Each named move below is a turn or a mirror, shown by a few rows before and after it. Which moves, in which order, take the first row of each later pair to the second? The first pair is answered.
H (before => after):
[ 2  8  3  2 -4 -3 18  6 -3 -2  0 12  2 -4  4 -2] => [ 2  9  3  2 -4 -2 18  6 -2 -3  0 12  3 -4  4 -2]
[ -4   2  -4  -7   4   4  -3   4   0   1 -10   9  -8  -3   5   3] => [ -7   4  -6 -10   2   4  -5   4   3  -2  -4   9   1  -1   7   1]
[-4 -3 -4 -1  1 -2 -8 -5  0 -2  4 -9 11  6 -1 -2] => [ 0 -7  1  5  4 -3 -5 -6 -6  5 -8 -9 -6  4 -4  1]
[ -6  10   5   1  11  -2  -7 -12  -7  -4 -12  -2  -8   4  -1   5] => [-10  13   1  -4   8  -1 -11 -11  -1 -10  -2  -3   7   5   1   2]
J (before => after):
[ 0  1  2  4 -4  1  4  2 -3 -1  3  5  4 -5 -1  2] => [-1  3  2  1 -3  1  3  2 -3 -2  1  7  3 -5  0  3]
[ 6 -2  4 10 -4  2 20  8  1  5  4  7 -6 -5 -4 -3] => [  3   3   2   1  -4   1  17   9   1   2  -1  14 -10 -10   2   3]
[ -8  15  10  14  -4  -1  25   3  -5 -10   5  17  -7  -6   4  -5] => [-12  19   9   9  -1  -3  19   1  -6 -13   2  19  -8  -6   7  -2]
B (before => after):
[  8 -17  -1   3  -4   3   2  -4   9  -2  12  -1 -14  -2  -4   4] => [  6  -8  -3  -4  -6   3   7  -1  10  -7  16   8 -11  -7   2   7]
[  5  -1  -2  -1   1  -4   0   0   5  -9   3 -11  -2   3  -3  -8] => [  3   5  -3  -6   0  -4   4   3   6 -12   5  -4   0   0   2  -6]
[ -3  -4  -9 -18   1   1  -1   4   8  -2 -13   8  -2  -5   8   6] => [ -2   3   1  -5   9  -2   5   0  -2   0 -20   7 -16  -2   1   8]
P (before => after):
[ 2  7 -8 15 -5  5  8  8 -2 -2 -4 10 -7  2 -3  0] => [ -5  12 -11   9  -5   3  -3   4   1 -10   4   7   7   6  -1  -2]
[ 0 -6 -3  2 -7  2 -1 -3  4  3 -2 -6  5  1  5  0] => [ 0 -6 -2  3 -5  1 -4 -5  3  3 -5 -8  2  2  3  1]
[  9  -8 -11  -2  -7   3  12   7  10   4  -3   3  -7  -3   1   4] => [ -3   2 -13  -8   0   0 -11  -5  10  -9   3  -6   6   5   1   3]
Now pairs of rows:
Between the rows of a pair lie two moves.
[ 4 -4 20 14 13  4  7 -1 -7  7 -3  6 -6  3 -9  0] => [ 7 -7 18 11  8  6 15  5 -3  9  1 10 -3 -1 -6  0] => P then H
[ 1  5  5  3  3  1 11  3 -2 -6  7  8  0 -2  3  6] => [ 2 -6  2  7  3  3  1 -1  2 -4 11 -6  8  5 -3 -2] => B then H
[  3 -10   4   3  -1  -1  -2  -3  -1   5   1  -8  -3   9  -1  -5] => [  5 -11   0  -2  -7   1   6   4   3   6   5   0   1   4   4  -4] => P then J
[ -2  -1  -2  11  -1   3  -4  -1  -8   5   0 -11  -5  -2  -8  -4] => [ -5   2  -4   7  -2   3  -8  -2  -5   1   6 -12   4   0  -6  -6] => P then P
[10  1  6  7 -3  5 13  0 -9  1 15  5 17  8 -4  3] => [ 5  4  6  4  1  3  4 -6 -9 -4 16  1 20 12 -5  3] => H then P
[-12  13   6  -4   8  -7 -23 -14 -11  -6  -8  -8  -6   8  -5   2] => [-15  20   1 -15   3  -6 -20  -9  -6 -11  -3   3   2   3   4   5] => B then B
[ -1  -9  -5 -13  -6  -3 -15  -1   7   4   4  -4   6  -2   3   0] => [  1  -3   8   7   5  -7  -8  -7  -7   7  -5  -7 -13   3  -6   1] => B then B
[ -7   6  -6 -12   0   1 -18  -1   3  -7  10  -1  15   7   1  -6] => [  1 -12 -10 -17  -4   3 -19   3   4   6  -6  -1  -2  -1   3  -2] => H then B
[ 5 -4  4 16 -4  1  8 -1 -4  0  0 -6  1  7 -6 -5] => [ 5  0  0  5 -9  2 15  7 -2  0 -3  9 -3 -3  4  1] => J then J
[ -3  -5 -10  -6   3  -6 -13 -10   9   2   0   3   6  -2   7   2] => [-5 11 -3 -3  6 -8 -3 -9  4 -3  1 12  3 -3  9  6] => J then B
[  4  -6  -3 -21 -11   8  -1   8   5   1  -6  10   3 -10   4   0] => [ -3  -3   2 -12   2   3 -24  -8  -2  -5  -9  -9   3   4  -6  -2] => P then J
